Here is a table of points, one per row:
[ 0.1 -0.6 -0.2  2.7  3.1  2.8  1.4  0.6  0.8 -0.8  1.3 -1.7  0.7 -0.7  0.7 -0.3  0.  -0.5 -1.9  0.   0.7  0.  -0.6  0.7]
[-0.8  2.3  0.1  0.9  0.   0.   0.8  0.3 -0.4 -0.9  0.1  0.2 -0.5  0.1 -0.6  0.4  1.2  1.5  0.5  1.4  0.2  0.6  2.1 -0.5]
[ 0.2  0.3 -0.3 -0.8  1.8  0.3  3.   0.7  1.9 -0.8  0.7  1.5 -1.7 -0.6 -0.5  1.3 -1.4 -0.3  2.2 -1.4  0.6 -0.2 -0.1  0.1]
[ 0.7  0.6 -0.6 -0.5  0.1 -1.1  1.1  0.6 -1.2 -0.2  1.2  1.7  1.   1.3  0.7  0.3 -0.8  0.4 -1.3 -1.1  0.6 -0.4 -0.7  0.7]
[-1.5 -1.3  0.6  0.3 -0.7  0.2 -0.5 -0.2 -1.1 -0.5 -0.6  0.3 -0.9 -0.8 -0.9  0.3  1.4 -0.3  1.5  1.8  0.3 -0.7  0.3 -1. ]
[-1.6  0.1  0.7  0.4 -0.5  0.5 -0.3 -0.6 -0.5  1.1 -1.2  0.7 -0.2 -0.2 -0.8 -0.8  1.1  1.2  0.4  1.6  0.6  0.3 -0.9  2.6]
[ 0.6 -1.   2.4 -0.1 -1.1  0.6  1.  -1.5  0.   1.4 -1.4  0.2 -0.9  0.2  1.8 -0.2  0.   1.2 -0.2  1.8 -0.4  0.3 -0.4 -0.7]
[-0.2  0.   0.8  0.6  2.  -2.2 -0.8  1.5 -1.4 -0.3  0.1 -0.4  0.7 -1.2  0.8 -0.5  0.8  1.3  0.9  0.2  1.1  1.5  1.7 -0.9]
[ 0.3 -0.5 -0.9 -1.6 -1.6  0.8 -0.2  0.  -0.4 -0.4 -1.4  0.5 -0.7 -0.7  0.9 -1.9  1.   0.6  0.6  1.3  1.  -0.8 -0.8 -1.2]
[ 1.2  1.  -2.1  0.7  0.  -1.2  0.6  1.1 -0.7  0.6  0.5 -0.6 -1.  -1.3  0.4  0.5  2.7  1.   0.8  0.9 -0.1  0.4 -0.4  0.4]
[-1.2  0.5  0.9  0.9  0.3 -0.5 -1.5  0.   0.3 -0.7  3.1  1.6 -1.3  2.1 -0.7  0.1 -0.4  0.3 -0.4 -1.3  1.   0.7 -0.9 -0.2]
[-1.   0.8 -0.6  0.3 -0.8 -1.7  1.1  0.7  0.2 -0.5  0.3 -1.2 -0.1  1.8  2.2  1.3 -1.2 -0.3 -0.8  1.   0.  -1.4  0.7 -1.2]
[ 0.9  1.3 -0.1  0.   1.1 -1.2 -0.1 -1.1  1.2 -0.4 -0.2 -0.7 -0.4  0.8 -0.3 -0.1  0.5  3.4 -0.3  1.5 -0.4 -1.3  0.   0.8]
[ 0.5 -1.1  0.   0.2 -1.  -0.8 -1.1  0.9  0.9  0.3 -0.6 -0.8 -0.5  0.2  0.6  0.1  0.5  0.4  1.1  2.  -1.9 -1.3 -0.1  0.8]
[ 0.  -1.4 -0.5  0.2 -1.   0.5  1.1  1.4 -1.  -1.5 -0.2 -0.5  0.7  0.2 -0.5  1.5 -0.4  3.7  0.2 -1.4 -0.8 -0.2 -1.4 -0.1]
[ 0.3  0.9 -0.1 -1.2  0.8 -0.2  0.3 -1.4  0.7 -0.1 -0.3 -2.1 -1.2  0.  -0.2  0.2  0.1  0.1 -0.7 -1.2  0.5  2.4  1.3  2.2]
[ 2.7  2.5  1.4  1.8 -0.4  0.1 -0.2 -0.2 -0.7 -0.3 -0.2 -1.7 -0.8 -0.4 -0.7 -1.3 -2.  -0.4  0.9 -1.4  0.7 -1.7 -0.8 -0.7]
[ 0.7 -1.4 -0.8  0.5  1.3  0.8 -0.5 -0.4  0.9 -0.6 -0.3  3.8 -0.7 -0.4  1.2 -0.5 -0.9 -0.7 -0.9  0.5  0.   0.6 -0.5 -0.4]
[ 1.1 -1.5 -0.2 -0.9 -0.4 -1.2 -0.5 -2.2  0.5  1.   1.1 -0.6  1.4 -0.6 -1.6  0.1  0.   0.8  0.   2.2  0.8 -0.4 -0.4 -0.3]
[-1.2 -0.8 -0.7  0.2 -1.2  0.1 -2.   0.1  1.3 -0.4 -1.2 -0.7  1.1  0.6  1.4  1.2  0.1 -0.1  0.8  0.7  2.1 -0.9 -1.   0.2]
[-0.2 -1.6  0.3 -0.9 -1.1  0.8 -0.3  0.2 -1.3 -1.8 -0.4 -0.3  0.6 -0.7 -1.2 -0.3 -0.8 -1.6 -0.7  0.1 -0.7 -0.4  3.   2.7]
[-0.3 -0.8  0.1 -1.2  1.3  0.9 -0.9  1.7  1.8  1.2 -0.2  0.9 -0.6 -0.1 -0.9  0.5 -1.1 -0.4 -1.6 -0.1 -1.1 -0.5 -0.1 -0.8]
[ 0.4  2.4  1.2  2.  -0.6 -1.2 -0.8  0.5 -0.1 -1.7 -0.7 -0.9  0.2 -2.4 -0.4 -0.3 -1.3 -0.2 -1.2 -1.5 -1.7  0.6 -1.3 -0.7]
[-1.  -1.4  1.1  0.4 -0.6  0.4  0.2 -0.5  0.5  0.8  1.8  1.6  0.9  0.4  0.8 -0.9  1.3 -1.2  0.8 -1.7 -1.9  0.6 -0.3 -0.5]
[ 0.8 -1.4 -0.1 -0.7 -1.8 -0.2 -0.7  0.7  0.1 -0.1 -1.3 -0.3 -1.3  0.7 -1.7 -1.3  0.6 -0.2 -0.5 -0.1  0.7  1.8  1.1 -0.1]
[-0.6  0.8 -0.1 -0.9  0.3 -0.6  1.2  2.5 -0.4  1.3  2.1  0.5 -1.2  0.  -0.2 -0.5 -1.5 -1.5 -1.4  0.4  0.5  0.7 -2.1  0.6]
[ 1.1 -0.2  0.6  2.6 -0.5 -0.8 -0.1 -1.4 -0.7 -0.8 -1.6 -0.5 -0.8 -0.8 -0.9 -0.2  0.2 -2.5 -0.2 -0.8 -0.2 -0.9 -1.7  0. ]
[ 0.7  0.1 -1.2 -0.5  0.1  0.1 -0.9 -0.9 -0.9 -1.2 -0.5  0.3  0.3  4.6  0.1 -0.3  0.2 -1.6  0.1 -0.2 -1.1  0.7 -0.2 -0.4]
[-1.3 -1.1 -0.2 -0.8  0.1 -1.   0.6 -2.1 -0.3  0.1 -0.8 -1.   1.1  0.9  0.9  1.  -0.2 -0.7  0.9 -0.1 -1.2  0.7 -1.4 -0.6]
[-0.7  0.3 -1.1  1.1  2.3  2.1  0.6  0.6  0.6  1.4 -1.7 -0.4  0.3 -0.3 -1.4 -0.4  0.2 -0.6 -1.2 -0.6 -1.4 -0.2 -0.2 -1.8]
[-0.3 -0.3 -1.2 -1.1 -0.5 -1.2 -1.5 -1.2  0.1  0.8 -1.6  0.3  0.1 -1.5 -0.4  0.8 -1.  -0.8 -1.  -0.9  1.1  0.9  2.   0.3]
[-1.2  1.1 -0.5 -1.5  0.9 -0.2 -0.2  0.3  0.  -1.9  0.8 -1.5  0.5 -1.4  0.3 -1.8  0.6  1.5  1.   0.8  0.6  0.9 -1.7  0.1]
[ 0.8 -1.5 -0.6  0.2 -1.2  1.1 -1.3  0.  -0.4  1.4  0.8 -1.2  0.8 -0.8 -0.8 -0.9 -1.2  0.2  1.6  0.3  0.6  1.6  1.4 -0.9]
[ 0.3 -0.8  2.4  0.1  2.9  0.2  0.9  1.8  0.5  0.9 -1.7  0.3  0.7 -0.1 -0.7 -0.7  0.4 -1.2  0.3 -1.2  0.7 -1.8  0.7  0.2]
[-0.6  0.7 -1.   0.8 -0.8  0.4 -0.3 -0.1 -1.   2.3 -0.3  1.7  2.2  2.3  0.3  0.5 -0.6 -0.8  1.1 -0.9 -0.2 -0.3  0.   0.1]
[-0.6  0.7 -0.3 -0.1 -0.4  0.2  1.1 -0.9 -0.8 -0.4  1.3 -0.8 -0.5 -1.1 -1.9  0.5  0.2  1.  -0.2  1.6  1.3  0.1  0.7 -1.3]
[ 1.5  0.6  0.8 -0.5 -1.3  0.1  0.5  0.3  0.6 -0.1  1.9  0.9  0.9  1.2  1.9  0.8  1.6  0.5 -1.7 -2.   0.5 -0.6  0.  -0.7]
[ 0.3  0.7  0.6 -0.3 -1.2  0.9  0.6 -0.6 -0.8 -0.3 -0.5  0.7  1.7 -0.3  0.3 -0.3 -1.  -0.4  0.6  1.4  0.5  1.8  1.9  1.4]
[ 0.5  0.7  0.  -0.4  0.1  0.9 -0.3  1.4  3.2  1.   0.5  1.1  1.4 -0.8 -0.7 -0.2 -0.2 -1.8  1.   0.  -1.3 -0.3 -0.1  0.2]
[-1.2  0.  -0.4  0.4 -0.6 -0.7  0.3 -0.6  0.   0.4  0.4 -2.2 -2.  -0.8  0.8 -0.9  0.1  0.1 -1.  -2.4  0.  -0.4  2.8  1.5]
[-1.1 -0.5 -0.9 -0.4 -0.1 -0.8  0.7 -1.5  0.9  0.6  0.7  2.4  1.1  0.4 -0.5 -1.4 -0.1 -0.8 -0.5 -1.1 -0.8 -1.5 -0.2  0. ]
[ 0.3  0.2  1.4 -1.9 -0.4  0.6 -0.6 -0.3 -0.7 -0.2 -0.7 -0.4  0.4  0.   0.   3.1  1.8 -1.3 -0.4  0.7 -0.1  0.  -1.3 -0.5]
[ 0.3  0.7 -0.8 -1.   1.1  1.4 -1.4 -0.3 -2.3  0.1  1.  -0.6 -1.3 -0.1  2.3  1.2 -0.8  1.1  1.  -0.7 -1.5 -1.  -0.2  0.1]
There is one direction along which these points spread out most. Take the direction at right angles to it along which they spread out most. Go by this last direction. Where along it does each point below lie, from 0 to 99? 50 is the average, and the first point above lies past it. One standard deviation of the points above along it is 16.
[-1.2  1.1 -0.5 -1.5  0.9 -0.2 -0.2  0.3  0.  -1.9  0.8 -1.5  0.5 -1.4  0.3 -1.8  0.6  1.5  1.   0.8  0.6  0.9 -1.7  0.1] >> 68
[ 0.3 -0.5 -0.9 -1.6 -1.6  0.8 -0.2  0.  -0.4 -0.4 -1.4  0.5 -0.7 -0.7  0.9 -1.9  1.   0.6  0.6  1.3  1.  -0.8 -0.8 -1.2] >> 35
[-1.6  0.1  0.7  0.4 -0.5  0.5 -0.3 -0.6 -0.5  1.1 -1.2  0.7 -0.2 -0.2 -0.8 -0.8  1.1  1.2  0.4  1.6  0.6  0.3 -0.9  2.6] >> 40
[ 0.7  0.6 -0.6 -0.5  0.1 -1.1  1.1  0.6 -1.2 -0.2  1.2  1.7  1.   1.3  0.7  0.3 -0.8  0.4 -1.3 -1.1  0.6 -0.4 -0.7  0.7] >> 51
[ 0.8 -1.4 -0.1 -0.7 -1.8 -0.2 -0.7  0.7  0.1 -0.1 -1.3 -0.3 -1.3  0.7 -1.7 -1.3  0.6 -0.2 -0.5 -0.1  0.7  1.8  1.1 -0.1] >> 38
[ 0.7 -1.4 -0.8  0.5  1.3  0.8 -0.5 -0.4  0.9 -0.6 -0.3  3.8 -0.7 -0.4  1.2 -0.5 -0.9 -0.7 -0.9  0.5  0.   0.6 -0.5 -0.4] >> 37
[-0.6  0.7 -0.3 -0.1 -0.4  0.2  1.1 -0.9 -0.8 -0.4  1.3 -0.8 -0.5 -1.1 -1.9  0.5  0.2  1.  -0.2  1.6  1.3  0.1  0.7 -1.3] >> 62
[ 1.1 -0.2  0.6  2.6 -0.5 -0.8 -0.1 -1.4 -0.7 -0.8 -1.6 -0.5 -0.8 -0.8 -0.9 -0.2  0.2 -2.5 -0.2 -0.8 -0.2 -0.9 -1.7  0. ] >> 56
[-1.   0.8 -0.6  0.3 -0.8 -1.7  1.1  0.7  0.2 -0.5  0.3 -1.2 -0.1  1.8  2.2  1.3 -1.2 -0.3 -0.8  1.   0.  -1.4  0.7 -1.2] >> 52
[ 1.1 -1.5 -0.2 -0.9 -0.4 -1.2 -0.5 -2.2  0.5  1.   1.1 -0.6  1.4 -0.6 -1.6  0.1  0.   0.8  0.   2.2  0.8 -0.4 -0.4 -0.3] >> 34
[ 0.3  0.7 -0.8 -1.   1.1  1.4 -1.4 -0.3 -2.3  0.1  1.  -0.6 -1.3 -0.1  2.3  1.2 -0.8  1.1  1.  -0.7 -1.5 -1.  -0.2  0.1] >> 58
[-1.1 -0.5 -0.9 -0.4 -0.1 -0.8  0.7 -1.5  0.9  0.6  0.7  2.4  1.1  0.4 -0.5 -1.4 -0.1 -0.8 -0.5 -1.1 -0.8 -1.5 -0.2  0. ] >> 32
